In the rows, zero is written as 128.
Rotation paths and how fast each direction turns (deg/step)
Each turn is a multiple of 5 degrees from 10 to 175, or 0.
Each row of a path follows its step; steps can be skipped.
path 1
step 2: [123 130 128 136 124 118 134 127 120 128 129 122 122 123 125 125 139 136
 131 127 136 123 126 134 118 121 132 126 127 153 127 120 129 122 134 124
 124 127 131 124 138 129 121 134 139 133 120 120 130 124 121 112 138 137
 131 116 126 127 135 134 127 112 130 121 148 131 125 146]
step 3: [131 137 121 135 128 130 124 116 131 128 116 119 124 137 125 133 132 133
 126 124 126 123 131 134 127 128 114 126 120 144 132 134 119 117 132 131
 143 133 119 112 138 126 130 122 110 132 148 132 120 116 119 133 134 135
 124 128 125 127 141 123 131 140 136 130 129 135 131 127]
step 4: [119 132 126 117 128 129 122 129 116 134 127 126 143 133 126 126 126 127
 125 134 106 132 130 140 115 115 114 139 120 130 125 129 136 126 118 123
 145 118 124 133 127 141 126 131 121 132 115 134 131 127 130 129 136 131
 136 130 130 134 134 120 134 123 133 141 134 120 113 133]
step 5: [128 124 121 140 133 131 137 130 132 122 128 118 135 132 120 123 138 133
 128 130 134 127 118 144 133 117 128 131 139 127 138 134 137 127 133 128
 144 130 142 123 137 125 124 129 125 130 117 118 124 129 118 135 137 118
 119 114 123 127 129 124 130 111 132 110 125 112 123 125]
step 7: [130 127 128 127 127 117 128 129 110 136 117 121 118 132 124 130 125 132
 133 137 125 123 130 133 123 110 127 136 132 140 129 135 126 113 134 132
 120 123 119 138 130 127 125 124 130 146 124 147 123 125 128 127 133 124
 116 133 132 148 137 120 119 127 137 126 123 123 127 138]
step 10: [130 133 122 128 134 124 123 121 128 125 124 119 121 147 132 120 136 135
 138 133 122 118 117 127 122 134 135 128 129 128 125 122 129 129 133 123
 134 145 121 133 134 126 120 125 122 135 124 132 111 126 139 117 119 121
 123 125 133 121 137 115 131 116 150 119 122 126 118 134]
step 12: [124 130 132 127 121 122 141 121 133 121 121 138 133 135 130 131 140 123
 135 126 121 128 106 140 134 113 129 122 128 138 133 130 135 130 135 137
 123 114 128 131 124 133 107 134 137 140 123 136 133 128 134 135 119 124
 131 122 117 132 132 127 135 133 132 137 125 114 130 131]
step 14: [126 131 122 144 122 122 123 117 140 141 130 112 128 131 126 131 136 129
 133 138 129 125 134 131 111 125 114 115 123 135 112 120 127 126 131 122
 115 121 116 122 133 129 118 133 121 121 134 134 129 121 126 119 132 132
 129 139 119 129 135 124 134 116 134 128 128 122 138 136]
step 17: [142 130 135 138 126 125 133 122 135 134 126 117 125 138 136 139 133 126
 114 133 123 119 115 144 124 112 127 124 118 130 134 125 126 126 135 117
 126 120 135 131 136 121 134 133 128 117 123 131 136 129 139 129 132 126
 124 120 134 130 137 121 145 116 134 121 144 120 123 126]
step 19: [116 117 132 133 132 117 133 123 129 134 120 134 125 130 119 124 130 123
 127 135 128 127 135 138 120 126 121 135 129 143 136 122 131 125 132 135
 128 127 119 120 133 144 122 128 146 138 113 134 124 112 124 123 142 137
 135 132 134 139 129 137 127 117 122 125 145 122 128 133]
Speeds:
[126 132 128 126 128 126 129 130 129 129 129 128 133 128 127 125 129 123
 125 131 129 130 128 130 130 127 129 126 127 126 131 129 131 132 129 130
 130 126 128 129 128 128 126 129 127 128 126 127 125 128 124 126 125 126
 123 128 129 130 129 129 128 128 126 130 131 132 129 128] | 95
[128 127 128 129 126 125 130 129 129 130 126 130 130 130 129 125 131 128
 124 126 131 130 125 129 128 128 128 123 125 128 128 126 122 128 128 127
 128 126 128 125 130 124 129 129 127 126 132 127 131 128 127 131 128 129
 128 129 128 128 129 129 127 128 126 130 124 126 126 126] | 125
[131 128 130 127 127 130 126 130 128 128 128 129 128 127 127 127 130 126
 127 129 126 134 126 127 123 126 128 128 129 128 128 132 128 124 130 131
 127 131 128 130 126 126 127 122 129 127 128 126 130 128 128 127 125 126
 129 128 129 128 130 130 128 128 131 131 128 127 125 131] | 130
[126 128 125 127 127 128 128 129 127 127 125 129 130 129 129 133 127 128
 125 127 130 126 127 128 128 130 128 125 128 127 132 133 129 128 128 129
 128 129 127 130 126 128 129 129 127 128 130 130 127 129 128 128 126 135
 130 127 127 128 125 124 129 130 130 131 128 124 130 133] | 125
path 2
step 2: [138 113 109 123 136 123 123 136 127 117 129 144 130 130 129 132 122 123
 120 132 126 125 131 130 131 121 132 126 125 105 131 130 136 130 125 124
 125 122 132 125 128 131 114 122 135 134 140 136 128 118 124 120 123 124
 147 145 121 115 125 135 120 119 151 126 136 124 129 126]
step 5: [130 134 112 138 129 131 122 133 119 125 115 125 135 136 137 132 129 128
 139 132 128 137 127 133 121 118 138 124 126 129 149 143 133 116 114 125
 130 130 130 126 112 121 133 114 130 121 124 135 122 118 128 103 134 140
 130 139 127 127 129 122 130 132 136 132 126 115 127 123]
step 6: [131 128 127 142 127 127 130 133 123 119 139 134 130 124 136 135 121 139
 124 122 128 130 132 132 132 124 136 130 130 130 151 127 126 127 118 132
 116 125 142 115 129 126 121 115 137 126 141 145 114 116 117 137 126 137
 136 122 129 127 143 138 130 133 131 119 136 141 129 115]
step 7: [137 130 134 128 110 128 112 131 128 124 124 118 121 131 122 137 117 117
 119 123 123 109 118 123 141 121 132 119 132 127 135 130 126 128 116 125
 136 114 133 140 121 111 116 113 127 128 132 136 129 129 118 137 142 125
 127 122 128 125 126 135 131 120 123 131 133 130 125 115]
step 8: [131 123 122 122 130 126 127 128 131 133 125 127 140 127 122 133 132 136
 130 130 121 117 121 152 131 130 143 127 140 121 129 126 124 127 113 130
 120 138 125 132 132 110 122 118 116 123 143 137 138 127 129 121 141 113
 122 141 120 134 132 128 122 133 122 135 138 113 125 124]
step 9: [134 133 121 115 140 119 137 134 143 131 122 120 126 126 137 131 123 127
 139 117 130 128 128 135 128 134 119 115 133 127 136 127 135 135 113 130
 128 129 139 112 118 128 114 125 117 126 127 140 134 127 119 117 132 134
 134 134 145 127 135 129 126 137 141 123 147 119 129 126]
step 14: [133 126 117 134 125 130 110 123 121 115 141 135 121 119 125 135 128 133
 110 133 133 125 128 128 137 135 136 133 132 129 123 134 135 139 123 120
 130 132 140 126 114 124 121 105 122 130 127 146 113 127 129 127 124 126
 132 137 119 131 135 128 121 134 143 118 137 129 120 127]
step 16: [116 131 115 136 119 127 131 137 138 142 125 128 141 123 133 131 116 123
 118 133 131 126 139 136 124 125 132 128 141 134 139 129 125 131 117 136
 126 124 118 135 118 121 109 117 131 130 132 131 130 117 135 114 145 131
 124 141 134 137 124 122 133 131 123 141 141 125 127 143]
step 17: [136 133 113 131 125 127 133 140 141 124 125 120 123 122 127 127 137 126
 124 132 142 129 133 140 125 127 139 117 132 126 152 134 137 136 122 139
 119 130 132 134 124 130 132 114 121 126 131 151 129 125 127 123 114 137
 148 133 138 118 124 126 130 129 130 131 127 125 136 124]
step 18: [141 115 136 136 131 129 120 133 127 121 132 117 133 124 121 133 122 126
 132 124 134 127 137 126 122 124 121 133 122 122 147 124 136 133 116 131
 120 106 124 124 128 113 126 114 126 146 136 141 116 130 115 133 127 127
 136 124 125 134 121 127 121 120 137 119 134 125 115 123]
Speeds:
[131 131 128 126 130 128 128 127 129 130 127 131 127 129 130 127 127 128
 127 124 124 131 131 129 132 131 127 130 128 126 127 126 128 128 130 127
 126 126 126 131 125 130 126 132 127 127 126 126 125 129 128 129 127 126
 129 129 125 127 126 132 126 131 129 127 126 124 128 126] | 35
[130 129 131 128 129 127 129 130 128 128 126 127 129 128 131 129 128 128
 127 124 126 127 129 126 126 128 122 129 130 129 129 131 127 131 133 130
 126 130 129 128 130 130 132 124 126 129 130 132 130 128 127 128 127 129
 124 124 125 127 129 129 128 129 128 125 132 128 130 129] | 125
[129 127 131 123 130 127 131 130 130 127 130 132 128 128 128 128 132 131
 130 128 125 126 129 130 128 129 129 130 132 127 130 129 128 129 127 127
 127 125 130 127 131 129 128 128 127 127 132 126 130 125 130 130 125 130
 130 128 127 131 127 131 129 126 127 129 125 131 131 127] | 160
